Each row has a name. Each question is about the rows just above it.

z_771: [146  81 115 116  88 125]
z_833: [146  80 115 116  87 125]
z_813: [137  78 145 182 116 145]
z_208: [137 120 145 182 120  78]
Repeated in z_208: => [120]
The value that z_813 holds more than once: => [145]

z_19: [134 139 105 140 154 130 120 120 135 149 111 120 121 128 120 132 144 139
 146 150 112 156]
z_487: [140 148 113 128 137 110 122 150 114 152 120 115 104 109 130 124 130 127
 148 109 148 139]
z_618: [140 148 113 128 137 110 122 150 114 152 120 115 104 109 130 124 130 127
 129 112 135 135]
z_738: [134 139 105 140 154 130 120 144 135 149 111 137 121 128 143 132 144 139
 146 142 142 115]
Whose row is [134 139 105 140 154 130 120 144 135 149 111 137 121 128 143 132 144 139
 146 142 142 115]? => z_738
Whose row is [134 139 105 140 154 130 120 120 135 149 111 120 121 128 120 132 144 139
 146 150 112 156]? => z_19
Where do [140 148 113 128 137 110 122 150 114 152 120 115 104 109 130 124 130 127
 148 109 148 139] appear? => z_487

z_771: [171 135 147 143 136  94 110 135 138 116 164 135 118 182 141 141 118 140
 127 144  99 118 111 156 113 116]
z_738: [135 124 131 129 142 128 136 119 146 127 136 143 144 125 120 127 107 136
 157 138 104 137 121 126 124 117]
z_944: [ 99 129 130  95 107 139 122 145 130 106 106 108 126 158 125 140 160 125
  80 147 130 117 132 144  99 127]
z_215: [138 129 128 142 135 109 138 128 120 141 142 136 119 133 132 116 117 114
 138 118 136 132 114 114 135 134]
z_19: [142 133  88 149 103 109 113 132 150 142 120 108 132 129 117 117 142 133
 110 167 133 133 152  82 171 134]
z_618: [110 124 139 119 139 141 150 139 104 112 116 122 129 112 118 128 137 131
 117 108 160 121 141 131 129 139]
Whose row is [138 129 128 142 135 109 138 128 120 141 142 136 119 133 132 116 117 114
 138 118 136 132 114 114 135 134]? => z_215
Whose row is [110 124 139 119 139 141 150 139 104 112 116 122 129 112 118 128 137 131
 117 108 160 121 141 131 129 139]? => z_618
The row with [ 99 129 130  95 107 139 122 145 130 106 106 108 126 158 125 140 160 125
  80 147 130 117 132 144  99 127] is => z_944

z_19: [161 147 138 132 135 166 112  98 101 146 133  95 118 137  96 112 103 103
 132 102 114 128 106]
z_487: [127 123 137 127 136 105 144 158 137 123 139  97 152 109 122  97  97 150
 135 149 144 149 146]
z_215: [152 118 121 130 123 152 109 100 151 135 122 148 106 133 145 157 151 105
 120 105 108 109 108]
z_98: [110  91 128 116 126 158 151 149 110 176 130 109 110 101 112 110 110 151
 168 110 151 144 149]
z_944: [147 101 147 137 146 158 125 141 112 167 148 117 155  99 120 102 109 122
 151 124 123 157 124]
z_208: [138 135 111  99 108 144 157 136 102 164 109  94 125 128  96 113 106 152
 172 151 163 123 151]
z_738: [116 141 148 142 146 111 116 136 112 106 106 116 106 125 118 102 110 118
 108 119 115 149 118]
z_813: [ 98 159 152 163 156  89 116 128 140  96 154 157 137 139 159 126 138 118
 105 117 117 139 118]
z_833: [105 103 144 139 144 108 136 157 135 123 150 148 160 104 149 117 132 142
 129 142 135 156 139]
z_618: [117 141 107 100 105 117 164 135 120 119 106 119 122 119 118 123 122 156
 119 155 172 118 156]
Which value appears more than once in z_208? => [151]
Whose row is [138 135 111  99 108 144 157 136 102 164 109  94 125 128  96 113 106 152
 172 151 163 123 151]? => z_208
Whose row is [152 118 121 130 123 152 109 100 151 135 122 148 106 133 145 157 151 105
 120 105 108 109 108]? => z_215
Whose row is [117 141 107 100 105 117 164 135 120 119 106 119 122 119 118 123 122 156
 119 155 172 118 156]? => z_618
Whose row is [110  91 128 116 126 158 151 149 110 176 130 109 110 101 112 110 110 151
 168 110 151 144 149]? => z_98
Whose row is [ 98 159 152 163 156  89 116 128 140  96 154 157 137 139 159 126 138 118
 105 117 117 139 118]? => z_813
Where do [147 101 147 137 146 158 125 141 112 167 148 117 155  99 120 102 109 122
 151 124 123 157 124] appear? => z_944

z_944: [113 140 130 136 128 117 103 126 112 137 127 136 110 117 135 137 133 142
 127 130 129 131 112 133 123 135 119 133 138 111 138 118 120 129 118 133
 124 136]
z_215: [124 130 126 129 127 126 129 125 126 129 128 128 128 127 131 130 128 130
 129 126 129 126 128 130 129 129 126 128 131 125 130 128 127 129 124 130
 126 129]
z_19: [122 133 129 131 128 123 118 128 121 118 127 132 120 118 118 132 130 134
 127 129 128 129 121 130 126 131 124 130 132 121 132 123 125 128 124 130
 127 132]
z_208: [137 120 121 121 126 135 145 125 140 120 129 120 146 137 126 123 122 117
 131 122 129 122 145 127 135 122 133 122 124 138 121 138 134 129 132 128
 128 121]
z_738: [108 144 129 138 127 114  98 124 108 139 126 137 108 114 139 140 133 145
 127 129 130 130 112 134 124 135 117 133 142 107 139 116 118 130 113 136
 123 138]
z_487: [121 133 126 130 127 124 119 125 127 131 128 129 124 125 132 133 129 133
 129 126 129 127 126 130 129 129 124 129 133 122 131 126 125 130 122 132
 125 130]
z_541: [109 127 146 144 133 110 144 127  99 145 126 149  85 109 131 144 143 153
 121 143 126 142  88 131 110 143 116 142 138 105 144 127 113 124 121 127
 127 143]
z_833: [163 103 139 116 133 150 173 144 156 115 130 123 145 147 103 105 126 103
 124 138 121 135 138 115 125 121 146 126 100 164 110 139 141 119 162 106
 141 116]
z_98: [ 92 155 118 141 123 104  79 111  98 143 126 135 108 108 153 152 130 155
 131 119 135 122 114 141 130 136 109 131 157  90 148 115 114 136  93 149
 114 141]
z_813: [128 129 131 130 126 127 125 130 126 130 127 131 123 126 126 128 130 130
 127 131 127 131 123 128 125 130 127 130 127 127 129 125 126 127 129 127
 129 130]
z_771: [125 131 131 130 129 125 122 130 123 130 128 131 121 125 128 130 130 131
 126 131 127 131 122 129 125 131 126 131 129 125 131 124 126 127 127 128
 128 130]
z_618: [148 113 130 119 129 142 157 134 146 118 129 121 144 140 116 115 124 112
 127 130 126 128 141 122 130 122 139 124 113 149 117 138 137 125 145 118
 135 120]
Whose row is [148 113 130 119 129 142 157 134 146 118 129 121 144 140 116 115 124 112
 127 130 126 128 141 122 130 122 139 124 113 149 117 138 137 125 145 118
 135 120]? => z_618
Whose row is [122 133 129 131 128 123 118 128 121 118 127 132 120 118 118 132 130 134
 127 129 128 129 121 130 126 131 124 130 132 121 132 123 125 128 124 130
 127 132]? => z_19
The row with [128 129 131 130 126 127 125 130 126 130 127 131 123 126 126 128 130 130
 127 131 127 131 123 128 125 130 127 130 127 127 129 125 126 127 129 127
 129 130] is => z_813
Which row holds [ 92 155 118 141 123 104  79 111  98 143 126 135 108 108 153 152 130 155
 131 119 135 122 114 141 130 136 109 131 157  90 148 115 114 136  93 149
 114 141]? => z_98
Whose row is [125 131 131 130 129 125 122 130 123 130 128 131 121 125 128 130 130 131
 126 131 127 131 122 129 125 131 126 131 129 125 131 124 126 127 127 128
 128 130]? => z_771

z_541: [135 152 149 139 128 137 135 119 107 127 139 128 139 116 122 116 113 112
 148 116 163 125 155 116 140 103 157 154 111 126 149 133 157 119]
z_208: [135 152 149 139 128 137 135 139 107 127 139 128 139 116 122 132 113 112
 148 116 163 125 155 116 140 103 157 154 111 126 136 113 108 138]
z_19: [135 152 141 139 128 137 163 119 107 127 139 128 139 116 122 132 113 112
 163 116 163 125 155 116 140 103 157 154 111 126 149 133 157 119]
z_944: [134 153 139 139 139 138 136 118 106 126 141 128 140 116 123 134 114 114
 150 115 163 125 158 113 142 102 160 154 114 139 150 132 157 119]
Where do [135 152 149 139 128 137 135 139 107 127 139 128 139 116 122 132 113 112
 148 116 163 125 155 116 140 103 157 154 111 126 136 113 108 138] appear? => z_208
Whose row is [134 153 139 139 139 138 136 118 106 126 141 128 140 116 123 134 114 114
 150 115 163 125 158 113 142 102 160 154 114 139 150 132 157 119]? => z_944

z_833: [169 160 146 155 153]
z_738: [147 154 162 153 152]
z_98: [153 161 154 153 160]
z_771: [169 160 146 155 143]
z_618: [158 158 158 158 138]
z_215: [158 158 150 148 157]
The value that z_98 holds more than once: => [153]
Repeated in z_618: => [158]
Repeated in z_215: => [158]
Whose row is [158 158 158 158 138]? => z_618

z_541: [130 130 157 130]
z_771: [114 114 162 114]
z_944: [130 172 157 183]
z_618: [100 135 145 129]
z_487: [136  77 103  82]
z_813: [114 168 162 122]
Which value appears more than once in z_541? => [130]
Whose row is [114 114 162 114]? => z_771
Repeated in z_771: => [114]

z_98: [116 137  79  95 145 123 111 106 130 126 133 132 126 130 119 128 126 134
 165 139 100  96 147 140 123 103 130 117 150 115]
z_944: [121 137 122 131 129 114 107 126 118 125 130 133 109 132 123 121 121 140
 141 125 116 119 133 119 119 117 115 137 132 121]
z_771: [129 139 150 147 136 110 106 140 116 122 135 146 119 121 122 113 112 154
 139 125 118 126 131 114 118 133 135 137 113 109]
z_541: [129 131 113 120 129 130 134 121 131 121 125 125 125 121 131 132 128 123
 133 134 126 128 125 129 129 121 135 128 125 132]
z_618: [136 136 112 117 141 127 136 118 123 104 123 137 139 109 131 129 119 134
 144 143 124 120 131 129 128 111 153 122 145 132]
z_813: [137 152  77 124 126 145 148 104 131  78 102 124 123  90 156 134 128 109
 143 164 123 143 129 115 117  93 146 147 178 161]
z_738: [100 165  86 149 120  96  89 132 121 153 140 108  81 131 132 104 141 133
 155 124  87 129 149 105  92 123 101 165 126 103]
z_833: [116 137  79  95 145 109 111 106 130 126 133 132 126 130 119 128 126 134
 165 130 100  96 147 140 123 103 130 117 150 115]
z_215: [147 139 162 163 123 140 146 143 117  97 113 133 131  94 143 119 118 133
 114 145 144 161 112 107 123 138 155 149 124 139]
z_208: [118 160  83 142 121 125 140 131 132 137 125  99 119 104 149 117 149 116
 140 142 107 150 135 122 106 130 144 151 135 125]
z_487: [137 152  77 124 126 144 148 104 120  78 102 116 123  90 156 134 128 109
 143 164 123 143 129 115 117 109 146 147 178 161]
Whose row is [129 131 113 120 129 130 134 121 131 121 125 125 125 121 131 132 128 123
 133 134 126 128 125 129 129 121 135 128 125 132]? => z_541
The row with [118 160  83 142 121 125 140 131 132 137 125  99 119 104 149 117 149 116
 140 142 107 150 135 122 106 130 144 151 135 125] is => z_208

z_541: [141 135 116 142 141 145 136 137 128 131 124 131 111 123 158 133 102 142
 124 141 131 135 129  97 124 114 121 125 138 117 124 113 117 133 134 108
 135 120 143 124 136 125 135 100 119 109 125 139 147]
z_215: [109 110 123 143 130 132 133 140 130 124 118 136 127 133 112 136 143 134
 136 111 126 126 126 123 125 135 145 116 115 148 129 141 123 123 135 136
 119 122 132 127 130 143 135 128 130 123 118 128 123]
z_833: [115 103 117 162 137 143 138 148 129 123 136 135 128 135 124 129 139 140
 125 120 127 131 131 118 127 122 148 122 122 142 112 124 132 119 131 128
 118 118 139 116 135 145 136 126 134 118 128 136 129]
z_771: [109 107 121 147 131 134 134 141 129 123 118 136 127 133 114 134 142 135
 134 112 126 127 127 122 125 133 146 117 116 147 125 138 124 122 134 135
 119 120 133 124 131 144 135 127 130 121 119 129 124]
z_487: [152 154 129 115 124 104 121 131 160 137 125 111 135 120 136 125 126 126
 125 137 134 125 125 155 138 138 132 164 158 109 126 122 159 130 136 138
 124 154 130 147 129 122 139 147 152 138 154 147 133]
z_944: [125 145 149  94 118 117 121 109 121 133 138 134 134 130 114 137 136 117
 147 124 129 126 129 145 130 148 117 121 117 138 121 156 116 140 129 142
 140 136 115 145 121 123 121 137 120 146 117 110 121]
z_618: [109 126 146 109 122 129 126 114 110 127 136 144 132 136 106 139 144 121
 149 115 126 127 130 133 126 145 124 104 102 153 157 160 105 136 128 141
 137 124 117 135 122 132 120 131 113 140 106 104 117]
z_98: [136 115 126 155 138 150 137 132 115 136 142 128 134 136 145 114 125 131
 108 145 130 137 139 121 132 104 126 132 133 120 103 102 136 124 114 114
 131 118 133 136 134 127 120 128 127 127 143 133 133]
z_813: [142 162 145  92 116  95 117 120 156 142 129 119 141 124 119 135 139 119
 145 128 134 123 124 169 139 159 130 155 146 125 153 150 148 138 140 153
 131 160 121 161 124 124 137 156 148 151 141 133 125]
z_208: [105 106 123 145 130 134 134 140 127 123 118 139 128 135 109 136 146 134
 137 110 125 127 127 122 124 135 147 113 111 151 129 143 121 122 134 137
 119 119 132 125 130 145 134 128 129 123 116 126 122]
Whose row is [152 154 129 115 124 104 121 131 160 137 125 111 135 120 136 125 126 126
 125 137 134 125 125 155 138 138 132 164 158 109 126 122 159 130 136 138
 124 154 130 147 129 122 139 147 152 138 154 147 133]? => z_487
Where do [115 103 117 162 137 143 138 148 129 123 136 135 128 135 124 129 139 140
 125 120 127 131 131 118 127 122 148 122 122 142 112 124 132 119 131 128
 118 118 139 116 135 145 136 126 134 118 128 136 129] appear? => z_833
Whose row is [105 106 123 145 130 134 134 140 127 123 118 139 128 135 109 136 146 134
 137 110 125 127 127 122 124 135 147 113 111 151 129 143 121 122 134 137
 119 119 132 125 130 145 134 128 129 123 116 126 122]? => z_208
Whose row is [141 135 116 142 141 145 136 137 128 131 124 131 111 123 158 133 102 142
 124 141 131 135 129  97 124 114 121 125 138 117 124 113 117 133 134 108
 135 120 143 124 136 125 135 100 119 109 125 139 147]? => z_541

z_98: [149 173  96 126 179 140 118 147 162  98 158]
z_208: [156 150 115 108 149 121 111 144 165 115 124]
z_813: [151 165 107 109 156 128 160 143 160 160 160]
z_771: [172 122 106 106 106 109 106 146 182 139 131]
Which value appears more than once in z_813? => [160]
The value that z_771 holds more than once: => [106]
Repeated in z_208: => [115]
Whose row is [151 165 107 109 156 128 160 143 160 160 160]? => z_813

